[[124 135 130 128 136 118 134 128 123 127 123]
 [105 134 147 110 117 137 141 141 115 125 127]
 [133 121 123 127 116 143 113 135 130 122 120]
 [120 132 143 122 131 146 121 131 124 135 111]
 [126 131 117 128 132 133 116 136 133 113 114]]
:
[[124 105 133 120 126]
 [135 134 121 132 131]
 [130 147 123 143 117]
 [128 110 127 122 128]
 [136 117 116 131 132]
 [118 137 143 146 133]
 [134 141 113 121 116]
 [128 141 135 131 136]
 [123 115 130 124 133]
 [127 125 122 135 113]
 [123 127 120 111 114]]

[[118 122 110 108 114 130 105 142]
 [121 144 134 136 133 135 143 125]
 [118 134 120 128 122 138 125 124]
 [133 123 126 132 134 134 134 121]
 [125 134 132 119 129 112 128 142]
 [115 135 126 120 127 120 143 118]
 [121 117 133 110 121 121 115 125]
 [115 126 132 121 127 114 146 111]]
:
[[118 121 118 133 125 115 121 115]
 [122 144 134 123 134 135 117 126]
 [110 134 120 126 132 126 133 132]
 [108 136 128 132 119 120 110 121]
 [114 133 122 134 129 127 121 127]
 [130 135 138 134 112 120 121 114]
 [105 143 125 134 128 143 115 146]
 [142 125 124 121 142 118 125 111]]

[[127 125]
 [152 142]
 [127 127]
 [148 114]
 [154 118]
 [145 103]
 [115 134]
 [140 147]]
:
[[127 152 127 148 154 145 115 140]
 [125 142 127 114 118 103 134 147]]

[[110 135 131 141  99 132 140 131 138 131 115 133 139]
 [113 134 135 136 113 125 141 127 136 128 116 127 135]
 [112 134 134 137 109 128 143 126 139 125 126 126 135]
 [111 132 132 138 123 120 153 121 139 127 115 135 133]
 [112 134 133 135 108 131 138 129 146 129 107 129 132]]
:
[[110 113 112 111 112]
 [135 134 134 132 134]
 [131 135 134 132 133]
 [141 136 137 138 135]
 [ 99 113 109 123 108]
 [132 125 128 120 131]
 [140 141 143 153 138]
 [131 127 126 121 129]
 [138 136 139 139 146]
 [131 128 125 127 129]
 [115 116 126 115 107]
 [133 127 126 135 129]
 [139 135 135 133 132]]

[[127  98 124 115 154 115 133]
 [102 112 121 109 155 116 130]]
:
[[127 102]
 [ 98 112]
 [124 121]
 [115 109]
 [154 155]
 [115 116]
 [133 130]]

[[133 142 114 120 128 124 128 131]
 [143 111 125 124 126 131 130 122]
 [127 119 124 124 135 133 130 130]
 [104 117 134 125 135 126 125 140]
 [121 130 113 108 137 137 124 133]
 [120 116 134 147 133 130 124 131]
 [115 150 143 141 130 132 130 134]]
:
[[133 143 127 104 121 120 115]
 [142 111 119 117 130 116 150]
 [114 125 124 134 113 134 143]
 [120 124 124 125 108 147 141]
 [128 126 135 135 137 133 130]
 [124 131 133 126 137 130 132]
 [128 130 130 125 124 124 130]
 [131 122 130 140 133 131 134]]

[[130 120 125 131 122 125 127 125 133 132 126 104 146]
 [126 142 118 132 130 134 129 121 117 131 111 112 139]
 [129 136 113 144 121 124 128 117 116 137 125 136 119]]
:
[[130 126 129]
 [120 142 136]
 [125 118 113]
 [131 132 144]
 [122 130 121]
 [125 134 124]
 [127 129 128]
 [125 121 117]
 [133 117 116]
 [132 131 137]
 [126 111 125]
 [104 112 136]
 [146 139 119]]
---
[[114 141 136]
 [109 109 146]
 [136 106 129]
 [112 125 106]]
:
[[109 109 146]
 [112 125 106]
 [114 141 136]
 [136 106 129]]

[[123 121 109 136 109 129 133 128 130 143 133 114 117 121 116 130]
 [119 127 130 128 133 131 132 135 128 138 133 126 126 144 144 139]
 [105 128 139 146 107 126 129 132 121 118 153 129 132 128 137 125]]
:
[[105 128 139 146 107 126 129 132 121 118 153 129 132 128 137 125]
 [119 127 130 128 133 131 132 135 128 138 133 126 126 144 144 139]
 [123 121 109 136 109 129 133 128 130 143 133 114 117 121 116 130]]

[[124 144 109 136 128 151 126 129 118 109 127 123 127]
 [118 129 130 134 132 129 126 132 131 129 120 134 131]]
:
[[118 129 130 134 132 129 126 132 131 129 120 134 131]
 [124 144 109 136 128 151 126 129 118 109 127 123 127]]

[[142 131 129 116 120 133]
 [130 131 132 133 101 133]
 [123 128 130 129 135 112]
 [129 123 130 135 113 129]
 [132 134 123 135 128 125]]
:
[[123 128 130 129 135 112]
 [129 123 130 135 113 129]
 [130 131 132 133 101 133]
 [132 134 123 135 128 125]
 [142 131 129 116 120 133]]

[[122 111  99]
 [117 130 108]]
:
[[117 130 108]
 [122 111  99]]

[[131 127 110 122 120 128]
 [140 112 132 123 128 121]
 [130 125 127 136 156 138]
 [137 143 134 136 125 138]
 [111 139 135 106 137 125]
 [116 123 128 113 125 126]
 [129 131 103 129 129 136]
 [110 127 132 117 130 133]
 [124 127 129 133 116 133]
 [126 153 132 126 128 115]
 [138 115 139 129 130 121]]
:
[[110 127 132 117 130 133]
 [111 139 135 106 137 125]
 [116 123 128 113 125 126]
 [124 127 129 133 116 133]
 [126 153 132 126 128 115]
 [129 131 103 129 129 136]
 [130 125 127 136 156 138]
 [131 127 110 122 120 128]
 [137 143 134 136 125 138]
 [138 115 139 129 130 121]
 [140 112 132 123 128 121]]
---
[[141 130 132]
 [109 122 127]
 [114 124 125]
 [147 122 128]
 [112 134 125]
 [147 121 128]
 [140 126 129]
 [145 121 127]
 [156 133 132]
 [109 123 127]
 [115 124 125]]
:
[[130 132 141]
 [122 127 109]
 [124 125 114]
 [122 128 147]
 [134 125 112]
 [121 128 147]
 [126 129 140]
 [121 127 145]
 [133 132 156]
 [123 127 109]
 [124 125 115]]

[[138 122 118 135 132 117 137 127 126 130 124]
 [118 129 138 129 128 135 141 133 127 132 128]
 [118 133 123 121 123 119 135 124 131 153 131]
 [129 126 121 120 127 128 120 123 127 134 122]
 [127 128 130 127 132 127 145 129 129 115 126]
 [123 133 145 125 128 136 137 131 131 116 132]]
:
[[122 118 135 132 117 137 127 126 130 124 138]
 [129 138 129 128 135 141 133 127 132 128 118]
 [133 123 121 123 119 135 124 131 153 131 118]
 [126 121 120 127 128 120 123 127 134 122 129]
 [128 130 127 132 127 145 129 129 115 126 127]
 [133 145 125 128 136 137 131 131 116 132 123]]

[[134 105 135 129 112 134 136]
 [120 126 147 145 130 120 149]
 [123 137 148 131 109 112 122]
 [121 107 142 125 119 137 143]
 [118 130 135 109 126 153 127]
 [118 143 157 137 131 124 135]
 [141 158 122 141 133 141 125]
 [112 115 145 122 126 132 144]
 [146 126 125 150 110 128 130]]
:
[[105 135 129 112 134 136 134]
 [126 147 145 130 120 149 120]
 [137 148 131 109 112 122 123]
 [107 142 125 119 137 143 121]
 [130 135 109 126 153 127 118]
 [143 157 137 131 124 135 118]
 [158 122 141 133 141 125 141]
 [115 145 122 126 132 144 112]
 [126 125 150 110 128 130 146]]

[[151 134]
 [135 132]
 [139 135]
 [149 137]]
:
[[134 151]
 [132 135]
 [135 139]
 [137 149]]

[[131 129 152]
 [125 128 146]
 [122 134 123]
 [130 140 117]
 [112 134 135]
 [130 124 141]
 [121 123 155]]
:
[[129 152 131]
 [128 146 125]
 [134 123 122]
 [140 117 130]
 [134 135 112]
 [124 141 130]
 [123 155 121]]

[[138 115 106 127 110 129]
 [140 102 120 121 116 141]
 [142 109 107 129 113 133]
 [153 107 114 129 117 137]
 [138 113 109 137 122 137]
 [136 105 113 125 119 141]
 [140 107 115 118 112 134]
 [131 110 111 130 115 142]
 [144 110 108 122 118 143]]
:
[[115 106 127 110 129 138]
 [102 120 121 116 141 140]
 [109 107 129 113 133 142]
 [107 114 129 117 137 153]
 [113 109 137 122 137 138]
 [105 113 125 119 141 136]
 [107 115 118 112 134 140]
 [110 111 130 115 142 131]
 [110 108 122 118 143 144]]

[[128 121 135 137 126 126 125 128 142 128 130 127 145 114 121 122]
 [130 127 123 117 123 124 117 127 113 122 127 130 124 127 119 118]
 [149 145 122 106 113 113 107 140  99 132 147 150 135 145 105 122]
 [138 128 123 130 122 127 120 135 131 125 134 137 149 122 112 115]
 [135 129 126 124 124 128 131 125 127 128 131 138 137 128 123 123]
 [101 104 137 139 142 138 133 116 145 112 106 104 104 109 153 127]]
:
[[121 135 137 126 126 125 128 142 128 130 127 145 114 121 122 128]
 [127 123 117 123 124 117 127 113 122 127 130 124 127 119 118 130]
 [145 122 106 113 113 107 140  99 132 147 150 135 145 105 122 149]
 [128 123 130 122 127 120 135 131 125 134 137 149 122 112 115 138]
 [129 126 124 124 128 131 125 127 128 131 138 137 128 123 123 135]
 [104 137 139 142 138 133 116 145 112 106 104 104 109 153 127 101]]

[[129 128]
 [114 112]
 [104 102]
 [144 146]
 [138 142]
 [118 120]
 [115 109]
 [143 145]
 [103 102]]
:
[[128 129]
 [112 114]
 [102 104]
 [146 144]
 [142 138]
 [120 118]
 [109 115]
 [145 143]
 [102 103]]

[[105 130]
 [126 121]
 [106 135]
 [113 139]
 [126 121]
 [107 136]
 [115 109]]
:
[[130 105]
 [121 126]
 [135 106]
 [139 113]
 [121 126]
 [136 107]
 [109 115]]
